50 stands for zero in the data rows.
Each row in the table below has a label, given by one hidden rule.
c(71, 61, 69, 30, 42, 60, 54, 56, 42, 48, 78, 51, 41, 26, 7, 71, 57, 39,
  63, 44, 45, 77, 33, 47, 46, 43, 56, 25, 36, 62, 58, 41, 43, 58, 30, 71,
  39, 76, 42, 49, 55, 54, 99, 58, 40, 39, 62, 35) MQ
c(54, 59, 48, 41, 37, 32, 54, 51, 47, 45, 37, 49, 42, 52, 60, 74, 50, 44,
  64, 33, 21, 79, 39, 46, 74, 46, 49, 67, 71, 71, 9, 37, 0, 67, 0, 27,
  62, 65, 30, 50, 56, 43, 14, 45, 54, 54, 48, 25) MQ
c(8, 25, 46, 99, 40, 52, 30, 46, 56, 40, 7, 58, 71, 33, 20, 67, 54, 40,
  40, 25, 94, 7, 8, 55, 39, 55, 57, 33, 20, 36, 66, 65, 99, 33, 86, 55,
  51, 5, 99, 72, 61, 58, 94, 57, 65, 96, 62, 61) MQ
c(77, 21, 56, 17, 51, 60, 57, 43, 45, 54, 29, 42, 42, 32, 76, 32, 44, 50,
  86, 43, 58, 97, 37, 35, 58, 74, 45, 71, 69, 52, 19, 49, 66, 58, 49, 37,
  51, 33, 98, 30, 61, 43, 24, 44, 43, 30, 48, 51) ZC
c(74, 58, 56, 17, 55, 66, 49, 68, 58, 47, 30, 49, 48, 12, 28, 70, 40, 38,
  53, 52, 28, 49, 0, 48, 38, 42, 38, 20, 45, 54, 63, 38, 24, 37, 66, 19,
  32, 44, 50, 60, 44, 36, 68, 47, 37, 16, 40, 57) ZC
c(48, 38, 61, 55, 42, 71, 35, 58, 49, 73, 78, 34, 46, 75, 5, 89, 54, 32,
  79, 31, 73, 45, 41, 50, 45, 29, 44, 36, 45, 48, 70, 42, 35, 58, 34, 37,
  35, 62, 93, 68, 39, 36, 99, 51, 66, 62, 48, 42) NB
c(17, 34, 40, 35, 47, 21, 57, 26, 44, 49, 49, 78, 51, 0, 12, 61, 43, 49,
  17, 70, 71, 29, 65, 53, 62, 58, 54, 0, 15, 46, 61, 55, 77, 48, 99, 62,
  31, 33, 50, 53, 43, 61, 62, 49, 45, 83, 48, 59) MQ
c(99, 25, 31, 0, 48, 74, 55, 48, 51, 51, 18, 32, 15, 32, 83, 46, 54, 51,
  99, 73, 23, 99, 31, 33, 62, 33, 47, 23, 99, 72, 2, 26, 28, 78, 25, 52,
  53, 62, 0, 29, 60, 35, 34, 29, 48, 0, 44, 10) NB
c(53, 46, 19, 41, 45, 39, 70, 24, 44, 36, 83, 52, 24, 51, 65, 24, 48, 51,
  59, 36, 36, 46, 98, 43, 59, 57, 42, 85, 57, 37, 38, 46, 50, 63, 0, 52,
  57, 31, 35, 28, 60, 51, 17, 57, 38, 7, 60, 23) NB
c(73, 8, 31, 40, 63, 30, 48, 69, 28, 13, 59, 66, 57, 0, 46, 31, 50, 32,
  99, 16, 29, 98, 0, 27, 57, 59, 34, 0, 62, 68, 13, 48, 98, 64, 0, 37,
  31, 91, 32, 62, 68, 41, 17, 56, 53, 0, 60, 41) NB
c(0, 42, 57, 92, 55, 47, 39, 51, 46, 54, 3, 63, 40, 23, 36, 99, 62, 57,
  25, 45, 68, 23, 27, 51, 55, 58, 47, 47, 23, 40, 51, 50, 50, 26, 7, 67,
  49, 55, 34, 67, 46, 55, 67, 57, 62, 99, 64, 53) GN
c(64, 0, 55, 63, 57, 37, 45, 30, 36, 38, 0, 66, 51, 0, 38, 20, 68, 41,
  14, 41, 62, 90, 58, 48, 40, 59, 32, 52, 56, 61, 23, 55, 51, 62, 0, 44,
  38, 36, 32, 45, 50, 50, 20, 46, 32, 2, 57, 48) NB
c(61, 53, 70, 84, 36, 61, 54, 55, 70, 55, 54, 34, 67, 49, 58, 56, 47, 44,
  19, 62, 43, 31, 78, 58, 39, 40, 54, 49, 30, 58, 75, 70, 30, 37, 99, 42,
  58, 47, 67, 47, 46, 48, 72, 45, 69, 65, 46, 44) NB
c(15, 66, 65, 60, 43, 63, 43, 48, 58, 58, 52, 56, 64, 87, 78, 23, 51, 61,
  55, 66, 64, 0, 49, 66, 33, 72, 62, 80, 34, 26, 99, 58, 43, 47, 83, 56,
  66, 18, 72, 44, 46, 63, 33, 58, 44, 69, 58, 61) MQ
c(65, 0, 40, 72, 46, 49, 50, 53, 62, 38, 0, 53, 57, 85, 19, 96, 43, 39,
  71, 57, 72, 47, 31, 54, 43, 42, 43, 67, 38, 43, 75, 59, 57, 54, 73, 56,
  31, 33, 8, 45, 51, 58, 62, 54, 26, 51, 62, 64) MQ
c(48, 32, 44, 41, 49, 29, 63, 46, 57, 53, 29, 44, 66, 30, 17, 56, 47, 48,
  49, 67, 58, 31, 27, 50, 46, 55, 48, 49, 26, 49, 68, 40, 37, 63, 73, 66,
  40, 44, 99, 60, 37, 53, 89, 57, 84, 45, 43, 63) NB
c(26, 51, 41, 63, 57, 23, 72, 54, 46, 53, 22, 53, 41, 76, 44, 14, 55, 48,
  37, 46, 68, 61, 46, 43, 52, 41, 45, 68, 50, 54, 41, 47, 76, 73, 35, 49,
  57, 65, 32, 36, 56, 57, 27, 58, 44, 46, 34, 32) GN
c(52, 24, 57, 20, 47, 74, 65, 46, 51, 68, 34, 41, 51, 80, 49, 10, 48, 63,
  43, 42, 39, 66, 99, 53, 41, 35, 41, 82, 30, 64, 53, 55, 75, 29, 7, 46,
  42, 62, 10, 35, 41, 49, 11, 45, 58, 57, 67, 38) MQ
c(47, 34, 34, 36, 59, 38, 41, 38, 37, 41, 31, 70, 51, 0, 30, 38, 56, 35,
  57, 21, 58, 28, 39, 46, 43, 62, 48, 82, 62, 44, 54, 50, 96, 56, 33, 48,
  52, 59, 38, 55, 62, 61, 20, 49, 62, 68, 64, 36) MQ
c(68, 40, 32, 8, 48, 45, 62, 41, 37, 30, 39, 48, 13, 0, 99, 18, 43, 36,
  67, 48, 28, 71, 52, 32, 44, 55, 40, 58, 65, 56, 36, 45, 37, 67, 14, 58,
  49, 66, 17, 39, 57, 56, 18, 53, 47, 11, 66, 30) NB
c(32, 44, 61, 65, 48, 65, 46, 52, 52, 43, 84, 34, 50, 93, 46, 33, 48, 58,
  36, 45, 76, 25, 37, 57, 37, 48, 62, 78, 44, 49, 99, 60, 59, 34, 99, 53,
  51, 63, 83, 51, 50, 56, 68, 45, 76, 69, 32, 55) MQ
c(66, 27, 37, 61, 59, 3, 55, 42, 37, 28, 0, 72, 40, 50, 12, 58, 68, 35,
  67, 54, 50, 59, 36, 46, 51, 58, 45, 67, 68, 50, 10, 53, 64, 75, 9, 58,
  48, 68, 56, 35, 63, 58, 30, 56, 39, 68, 42, 57) NB
c(52, 3, 50, 32, 64, 64, 25, 74, 48, 41, 0, 86, 49, 0, 40, 99, 52, 26,
  86, 47, 21, 70, 0, 38, 42, 44, 37, 14, 50, 75, 54, 34, 73, 57, 43, 45,
  34, 56, 99, 69, 55, 49, 39, 49, 86, 5, 61, 40) ZC
c(50, 34, 53, 68, 54, 56, 41, 47, 51, 56, 41, 65, 59, 40, 80, 4, 49, 57,
  48, 64, 55, 48, 24, 67, 39, 41, 57, 50, 54, 37, 38, 49, 52, 47, 64, 42,
  54, 58, 77, 56, 42, 57, 96, 53, 51, 20, 38, 50) ZC
c(67, 71, 33, 15, 58, 49, 62, 43, 57, 60, 29, 60, 33, 42, 49, 65, 49, 50,
  65, 55, 39, 40, 46, 51, 50, 50, 60, 76, 65, 80, 36, 47, 56, 54, 29, 39,
  47, 73, 26, 22, 60, 47, 16, 55, 34, 5, 57, 25) NB
c(36, 0, 32, 11, 50, 28, 53, 52, 47, 56, 0, 62, 37, 23, 33, 35, 69, 56,
  48, 17, 67, 46, 45, 56, 39, 61, 31, 43, 71, 59, 48, 51, 26, 63, 0, 45,
  47, 56, 72, 61, 52, 48, 21, 44, 40, 41, 61, 76) MQ
c(96, 87, 90, 23, 34, 91, 75, 27, 72, 76, 99, 35, 57, 95, 99, 60, 33, 72,
  47, 78, 86, 95, 80, 56, 71, 45, 61, 99, 43, 29, 55, 50, 21, 19, 62, 35,
  70, 41, 65, 32, 49, 43, 26, 29, 36, 14, 17, 43) ZC
c(99, 82, 94, 8, 46, 84, 43, 75, 86, 70, 99, 14, 17, 69, 75, 49, 25, 62,
  31, 75, 8, 61, 92, 58, 69, 16, 59, 33, 55, 69, 69, 28, 0, 28, 72, 40,
  54, 98, 13, 48, 39, 25, 61, 15, 83, 37, 11, 48) MQ
c(0, 38, 33, 99, 64, 21, 44, 47, 41, 29, 0, 65, 88, 0, 0, 35, 53, 49,
  37, 0, 81, 25, 65, 51, 41, 76, 47, 71, 33, 41, 72, 73, 99, 59, 60, 72,
  55, 0, 87, 61, 70, 65, 64, 73, 40, 99, 66, 71) MQ
c(19, 11, 18, 66, 62, 21, 44, 41, 23, 37, 36, 99, 49, 0, 15, 18, 69, 33,
  88, 5, 53, 59, 33, 16, 42, 67, 37, 74, 74, 30, 12, 53, 54, 69, 8, 65,
  25, 47, 36, 59, 65, 46, 0, 74, 38, 84, 77, 43) GN
c(91, 23, 31, 91, 58, 58, 37, 63, 43, 50, 0, 57, 72, 28, 41, 99, 54, 45,
  84, 48, 76, 73, 36, 47, 29, 29, 55, 68, 33, 46, 58, 46, 88, 35, 60, 53,
  28, 52, 22, 66, 54, 56, 76, 46, 58, 92, 63, 52) MQ
c(41, 21, 46, 25, 57, 59, 40, 58, 42, 42, 0, 67, 50, 24, 20, 98, 49, 24,
  78, 52, 59, 33, 20, 52, 52, 46, 56, 1, 57, 43, 44, 49, 74, 47, 2, 30,
  12, 44, 54, 71, 69, 44, 80, 53, 61, 88, 69, 75) NB
c(11, 71, 47, 50, 48, 36, 49, 29, 50, 38, 48, 61, 73, 89, 62, 0, 59, 62,
  5, 32, 85, 21, 93, 57, 52, 44, 65, 92, 39, 35, 39, 49, 83, 54, 45, 66,
  63, 0, 76, 35, 57, 51, 35, 62, 61, 55, 57, 68) MQ
c(62, 44, 74, 82, 43, 42, 67, 45, 61, 52, 57, 53, 57, 28, 64, 67, 50, 60,
  63, 57, 71, 59, 32, 45, 46, 62, 45, 99, 24, 56, 34, 66, 96, 34, 24, 49,
  45, 22, 99, 56, 44, 67, 57, 62, 43, 99, 47, 81) NB
c(0, 49, 32, 95, 41, 14, 62, 41, 39, 40, 67, 74, 51, 65, 32, 36, 62, 66,
  52, 36, 63, 0, 64, 45, 50, 73, 46, 99, 33, 39, 44, 82, 65, 56, 40, 92,
  57, 1, 99, 54, 58, 61, 47, 57, 44, 69, 72, 47) MQ
c(99, 49, 63, 63, 50, 99, 55, 41, 73, 63, 46, 32, 35, 99, 76, 66, 51, 45,
  15, 83, 65, 66, 32, 60, 78, 31, 57, 21, 81, 70, 62, 18, 38, 44, 99, 38,
  47, 99, 83, 64, 52, 35, 23, 50, 27, 27, 52, 55) ZC
c(63, 71, 63, 89, 61, 82, 21, 66, 59, 61, 25, 76, 46, 32, 0, 99, 33, 50,
  94, 94, 57, 99, 41, 49, 24, 46, 47, 21, 57, 81, 78, 47, 11, 40, 99, 18,
  43, 52, 68, 87, 43, 50, 77, 52, 99, 66, 43, 74) NB
c(48, 8, 38, 49, 59, 75, 20, 82, 46, 45, 0, 54, 53, 0, 0, 99, 63, 21,
  93, 27, 47, 72, 0, 54, 27, 43, 45, 0, 18, 52, 91, 34, 80, 31, 78, 23,
  28, 74, 99, 85, 49, 55, 66, 52, 88, 86, 43, 72) NB
c(5, 77, 60, 44, 62, 38, 49, 26, 36, 34, 46, 46, 50, 35, 10, 19, 65, 55,
  50, 51, 47, 47, 67, 40, 55, 46, 48, 84, 62, 26, 46, 53, 61, 50, 0, 55,
  59, 19, 41, 47, 52, 63, 14, 52, 39, 14, 48, 37) MQ
c(0, 50, 51, 62, 38, 7, 32, 31, 41, 47, 54, 36, 84, 77, 48, 29, 48, 66,
  32, 61, 68, 31, 75, 55, 54, 63, 50, 73, 42, 49, 82, 54, 65, 42, 45, 75,
  63, 32, 58, 33, 48, 60, 25, 56, 31, 79, 59, 35) MQ
c(41, 71, 47, 97, 45, 65, 41, 48, 65, 44, 53, 50, 75, 99, 0, 0, 48, 49,
  41, 69, 67, 73, 83, 60, 37, 77, 56, 64, 42, 46, 53, 70, 51, 46, 52, 66,
  51, 37, 66, 45, 42, 66, 70, 50, 85, 46, 60, 55) NB
c(15, 84, 61, 75, 44, 36, 64, 35, 46, 59, 66, 45, 68, 75, 84, 42, 47, 56,
  31, 55, 65, 15, 46, 62, 45, 62, 59, 99, 36, 47, 50, 76, 52, 22, 90, 69,
  67, 34, 31, 30, 45, 56, 62, 48, 43, 75, 37, 50) GN
c(98, 99, 63, 0, 30, 49, 70, 27, 44, 61, 99, 21, 42, 99, 99, 3, 46, 57,
  13, 98, 34, 69, 88, 47, 63, 38, 53, 48, 72, 56, 50, 48, 46, 55, 12, 54,
  63, 34, 0, 48, 56, 52, 23, 29, 36, 0, 45, 42) NB
c(72, 42, 49, 33, 37, 63, 70, 40, 51, 46, 99, 33, 43, 26, 66, 39, 45, 51,
  39, 49, 33, 60, 60, 41, 68, 38, 43, 57, 86, 78, 29, 35, 9, 64, 63, 48,
  47, 83, 21, 46, 52, 53, 40, 48, 30, 27, 42, 32) NB
c(56, 19, 61, 29, 53, 55, 47, 48, 38, 48, 0, 67, 54, 0, 4, 81, 46, 49,
  98, 27, 74, 89, 0, 31, 45, 76, 47, 42, 23, 67, 39, 47, 83, 52, 21, 52,
  46, 52, 95, 59, 67, 55, 43, 63, 52, 83, 53, 71) NB
c(0, 68, 66, 40, 51, 47, 33, 35, 49, 39, 14, 51, 55, 56, 27, 99, 62, 65,
  60, 41, 55, 14, 5, 56, 48, 47, 48, 13, 64, 50, 67, 68, 56, 38, 93, 61,
  34, 43, 89, 50, 56, 52, 36, 57, 74, 89, 56, 56) MQ
c(53, 99, 42, 88, 44, 32, 41, 27, 42, 57, 77, 59, 67, 12, 12, 0, 47, 68,
  4, 20, 66, 0, 52, 55, 46, 72, 48, 76, 40, 23, 41, 63, 72, 54, 6, 71,
  75, 0, 53, 12, 62, 54, 27, 57, 25, 69, 75, 48) NB
c(84, 99, 37, 18, 37, 32, 64, 45, 55, 53, 99, 41, 31, 68, 67, 50, 49, 64,
  12, 28, 52, 50, 78, 54, 56, 56, 45, 86, 64, 39, 21, 37, 35, 49, 35, 60,
  55, 37, 13, 28, 49, 44, 47, 51, 25, 19, 26, 50) NB
c(65, 44, 33, 67, 58, 31, 55, 53, 39, 46, 0, 46, 55, 60, 35, 89, 57, 38,
  45, 42, 40, 39, 0, 31, 68, 53, 35, 25, 76, 48, 63, 56, 52, 41, 7, 31,
  53, 33, 40, 29, 50, 52, 54, 60, 48, 57, 75, 47) MQ
c(75, 56, 63, 73, 43, 71, 45, 55, 59, 64, 90, 4, 50, 99, 52, 54, 38, 50,
  58, 79, 40, 99, 30, 65, 52, 29, 59, 24, 55, 63, 76, 42, 15, 43, 41, 42,
  65, 57, 41, 45, 43, 38, 44, 39, 34, 42, 25, 49) MQ
c(63, 21, 40, 49, 58, 36, 41, 64, 35, 44, 19, 67, 68, 11, 19, 59, 53, 37,
  51, 46, 53, 30, 66, 46, 43, 56, 41, 49, 46, 31, 21, 63, 92, 76, 42, 46,
  40, 65, 77, 47, 65, 41, 34, 62, 38, 79, 75, 51) NB
c(72, 97, 60, 44, 39, 54, 57, 66, 46, 36, 41, 79, 33, 77, 40, 25, 52, 59,
  59, 51, 59, 24, 61, 52, 49, 50, 57, 45, 52, 39, 67, 57, 82, 72, 16, 22,
  56, 46, 41, 57, 32, 52, 38, 36, 30, 59, 50, 55) MQ
c(92, 18, 39, 13, 58, 85, 43, 66, 43, 45, 50, 58, 22, 32, 41, 86, 52, 32,
  99, 52, 6, 99, 23, 44, 56, 39, 40, 0, 56, 98, 18, 36, 35, 65, 26, 35,
  47, 80, 42, 49, 56, 37, 30, 47, 54, 0, 53, 25) NB
c(36, 48, 62, 37, 36, 58, 53, 54, 58, 53, 86, 40, 37, 55, 91, 51, 40, 58,
  26, 58, 65, 65, 77, 50, 56, 41, 57, 71, 49, 41, 60, 43, 18, 56, 99, 46,
  55, 42, 33, 34, 36, 44, 89, 44, 40, 23, 40, 60) MQ
c(79, 9, 50, 64, 51, 36, 60, 50, 37, 42, 76, 52, 30, 0, 7, 59, 63, 43,
  88, 61, 17, 51, 40, 40, 56, 57, 40, 30, 70, 44, 30, 44, 78, 71, 0, 54,
  45, 60, 53, 27, 61, 40, 25, 45, 48, 84, 49, 39) NB
c(85, 79, 62, 64, 52, 45, 47, 47, 70, 62, 91, 44, 49, 87, 57, 53, 47, 62,
  36, 30, 61, 44, 27, 51, 51, 45, 49, 64, 44, 57, 73, 39, 42, 52, 63, 67,
  42, 39, 66, 46, 47, 46, 70, 35, 57, 59, 43, 54) NB
c(70, 66, 58, 39, 37, 39, 62, 35, 52, 49, 99, 17, 34, 68, 69, 27, 50, 61,
  30, 55, 33, 62, 72, 51, 62, 55, 49, 99, 72, 51, 45, 48, 9, 58, 7, 43,
  69, 51, 0, 31, 38, 42, 28, 48, 43, 9, 49, 33) NB
Here are more rows. What is the label of each one?
c(17, 44, 66, 87, 49, 72, 40, 35, 69, 57, 24, 27, 51, 94, 75, 63, 45, 57,
  22, 65, 58, 27, 29, 49, 28, 55, 60, 0, 35, 52, 51, 47, 50, 53, 82, 68,
  67, 33, 70, 68, 32, 50, 96, 38, 34, 81, 32, 67) MQ
c(88, 25, 59, 50, 56, 83, 37, 57, 58, 31, 24, 47, 66, 21, 31, 65, 45, 47,
  51, 20, 43, 53, 43, 54, 44, 40, 55, 38, 58, 53, 45, 42, 46, 57, 57, 47,
  44, 81, 74, 65, 44, 52, 56, 55, 65, 12, 39, 42) ZC
c(1, 23, 21, 69, 58, 38, 29, 40, 38, 37, 14, 78, 74, 0, 0, 47, 63, 41,
  57, 14, 59, 11, 31, 43, 30, 63, 41, 35, 36, 45, 45, 56, 99, 56, 33, 47,
  39, 35, 95, 56, 60, 71, 28, 66, 59, 99, 69, 56) MQ
c(66, 65, 49, 83, 63, 59, 70, 70, 47, 52, 40, 39, 40, 56, 29, 26, 47, 55,
  52, 59, 46, 43, 45, 48, 40, 19, 53, 11, 53, 56, 55, 46, 4, 28, 85, 39,
  37, 51, 97, 57, 60, 47, 60, 48, 50, 0, 26, 43) ZC
c(86, 64, 73, 51, 54, 64, 52, 62, 58, 44, 86, 31, 39, 99, 44, 52, 48, 53,
  51, 79, 58, 34, 78, 53, 56, 34, 62, 65, 33, 48, 68, 49, 0, 15, 46, 50,
  45, 47, 80, 52, 58, 43, 63, 38, 50, 5, 32, 25) ZC
c(53, 36, 25, 75, 63, 49, 39, 50, 43, 33, 56, 51, 60, 0, 25, 67, 59, 44,
  64, 0, 59, 63, 69, 46, 44, 49, 46, 41, 53, 40, 30, 59, 81, 60, 9, 62,
  56, 33, 60, 52, 54, 59, 41, 55, 41, 89, 53, 55) NB
c(61, 71, 47, 20, 45, 72, 68, 73, 51, 53, 87, 53, 63, 52, 94, 37, 48, 41,
  0, 81, 46, 82, 16, 49, 60, 52, 47, 51, 88, 41, 43, 44, 17, 37, 0, 55,
  52, 37, 53, 43, 46, 47, 33, 41, 56, 66, 41, 18) NB
c(16, 52, 29, 15, 40, 44, 61, 50, 56, 47, 65, 96, 65, 60, 42, 4, 58, 54,
  43, 25, 44, 42, 51, 39, 48, 58, 37, 74, 50, 48, 26, 60, 64, 54, 65, 66,
  61, 26, 28, 31, 63, 61, 56, 66, 42, 59, 68, 60) GN
c(74, 83, 82, 7, 31, 73, 59, 34, 46, 59, 93, 25, 38, 69, 94, 59, 33, 45,
  19, 84, 33, 67, 99, 44, 66, 18, 55, 47, 74, 52, 43, 33, 14, 42, 26, 53,
  55, 48, 0, 36, 43, 42, 30, 36, 43, 0, 20, 39) NB
c(61, 84, 44, 25, 38, 44, 73, 36, 59, 51, 82, 27, 27, 51, 96, 9, 45, 50,
  44, 56, 44, 76, 91, 43, 78, 51, 49, 92, 81, 57, 12, 44, 23, 68, 0, 46,
  66, 66, 0, 33, 48, 42, 5, 41, 19, 0, 30, 15) NB
c(45, 0, 66, 59, 82, 80, 18, 69, 38, 49, 1, 80, 49, 45, 0, 99, 40, 18,
  65, 33, 29, 92, 0, 55, 41, 28, 57, 0, 10, 65, 45, 64, 72, 51, 99, 20,
  25, 45, 88, 89, 39, 43, 89, 61, 99, 99, 52, 67) NB
c(76, 43, 28, 25, 54, 56, 55, 51, 47, 35, 32, 50, 13, 68, 58, 45, 46, 50,
  64, 47, 34, 82, 45, 47, 63, 45, 45, 49, 69, 73, 49, 18, 29, 55, 9, 37,
  46, 59, 29, 54, 61, 46, 24, 53, 54, 60, 50, 46) MQ
c(14, 39, 55, 87, 53, 77, 34, 58, 52, 49, 63, 85, 58, 78, 28, 33, 53, 51,
  46, 36, 61, 45, 11, 56, 56, 55, 42, 0, 30, 49, 40, 57, 63, 48, 78, 56,
  44, 59, 62, 56, 51, 64, 99, 55, 39, 81, 44, 78) MQ
c(1, 33, 57, 96, 61, 61, 57, 58, 68, 40, 0, 26, 71, 95, 55, 99, 51, 48,
  61, 47, 77, 6, 53, 41, 16, 52, 56, 0, 25, 41, 34, 46, 76, 52, 65, 45,
  48, 49, 74, 63, 49, 45, 87, 53, 82, 99, 45, 49) MQ
c(0, 65, 50, 99, 39, 28, 61, 42, 42, 56, 71, 35, 61, 77, 52, 58, 50, 52,
  36, 35, 54, 26, 70, 55, 47, 74, 55, 99, 33, 37, 80, 74, 51, 55, 36, 95,
  72, 14, 77, 30, 51, 54, 28, 57, 25, 70, 67, 71) MQ
c(75, 34, 54, 0, 60, 71, 56, 50, 63, 47, 76, 30, 26, 57, 60, 62, 40, 39,
  75, 48, 17, 78, 63, 51, 61, 50, 47, 27, 75, 71, 56, 28, 34, 67, 16, 36,
  48, 66, 0, 49, 46, 50, 31, 42, 34, 10, 41, 37) NB
c(9, 22, 45, 76, 51, 37, 41, 54, 47, 37, 29, 68, 71, 5, 14, 78, 71, 55,
  75, 19, 59, 20, 43, 49, 39, 66, 53, 17, 22, 53, 61, 63, 86, 50, 56, 50,
  45, 13, 76, 55, 49, 55, 94, 64, 81, 76, 47, 55) MQ
c(59, 57, 26, 53, 67, 34, 55, 35, 30, 41, 38, 51, 62, 49, 61, 17, 58, 69,
  33, 38, 19, 29, 85, 27, 73, 78, 48, 31, 72, 33, 48, 73, 48, 60, 0, 63,
  57, 32, 0, 34, 55, 57, 38, 61, 14, 58, 59, 61) MQ
c(10, 52, 48, 79, 60, 35, 65, 33, 48, 28, 62, 49, 54, 0, 65, 0, 59, 56,
  39, 31, 52, 24, 85, 44, 56, 59, 41, 83, 46, 38, 60, 57, 71, 66, 48, 60,
  64, 51, 33, 33, 48, 59, 21, 60, 40, 85, 62, 51) GN
c(73, 33, 27, 60, 54, 54, 59, 45, 30, 45, 63, 60, 42, 60, 35, 31, 55, 54,
  50, 30, 40, 45, 33, 46, 53, 63, 45, 46, 62, 48, 49, 35, 70, 54, 16, 46,
  34, 56, 16, 56, 64, 53, 34, 46, 62, 58, 52, 30) MQ
c(7, 65, 38, 90, 37, 62, 36, 53, 49, 61, 8, 54, 97, 79, 38, 43, 50, 69,
  25, 43, 81, 2, 18, 73, 34, 56, 66, 44, 11, 27, 99, 77, 40, 40, 99, 80,
  38, 19, 99, 56, 34, 61, 67, 47, 89, 99, 43, 94) MQ
Which column or columns does the hidden rule look at? Columns are counted from 0, in order:
0 38 45
